In the data rows, zero lies at 4.5, halfway between 4 and 5.
Here are some numbered points:
[5 4 6 3 8 5 7 4 4 6 3 5 3 7 6 5] 0
[3 3 4 5 4 5 3 3 6 0 7 4 4 2 5 4] 1
[7 6 2 9 4 0 3 1 9 9 0 1 5 0 5 3] 2
[5 6 3 3 4 7 7 4 3 9 8 5 5 6 4 3] 3
[6 5 3 3 5 8 8 3 2 6 9 6 5 8 3 4] 4
[7 6 6 6 6 6 6 4 3 5 4 5 3 6 7 4] 5
[3 4 5 4 4 5 4 5 4 7 1 4 4 5 5 5] 6
[5 6 7 0 5 4 6 6 2 2 0 7 3 4 5 4] 7
[6 5 5 3 5 6 6 5 3 8 9 5 7 6 4 2] 8
[6 6 3 1 5 7 7 3 2 3 5 5 7 8 4 5] 9
[6 4 6 3 7 5 7 4 3 8 9 6 4 7 5 4] 10
[6 5 3 9 4 0 3 2 9 5 1 2 4 0 4 4] 11
[4 3 5 4 4 5 3 6 7 6 5 4 3 2 3 3] 12
[6 5 4 9 4 0 5 4 9 1 0 3 6 1 4 3] 13
[6 5 3 9 3 0 4 2 8 0 1 2 5 3 5 5] 14
[5 4 3 9 6 4 3 6 5 0 7 7 7 5 2 7] 15
[3 4 6 3 3 5 3 5 3 7 0 5 3 5 5 5] 16
[4 4 7 2 4 5 5 6 4 8 1 5 5 5 4 5] 17
[5 6 5 3 5 5 5 4 3 0 6 4 4 5 5 4] 18
[4 4 5 4 4 5 4 5 5 5 8 5 5 5 5 5] 19
[0 7 4 5 5 7 1 5 2 8 0 5 3 5 5 4] 20
[3 3 5 7 3 0 4 5 7 2 3 3 6 2 5 4] 21
Which five points above are nearest to each new point? Their numbers follow each, smallest number first.
[5 7 2 1 3 7 8 4 3 9 9 5 5 7 4 3] 3 4 8 9 10
[5 2 5 4 9 2 4 5 4 6 4 5 6 6 3 7] 0 6 10 17 19
[4 3 5 8 5 4 1 2 6 0 6 3 2 2 5 5] 1 12 14 18 21
[4 5 5 5 5 6 4 5 4 8 6 4 4 5 5 5] 3 5 6 12 19
[5 5 4 6 4 6 5 5 4 5 7 4 5 5 5 3] 3 5 8 18 19
[4 3 4 3 5 3 2 4 5 0 7 4 4 2 4 6] 1 12 18 19 21
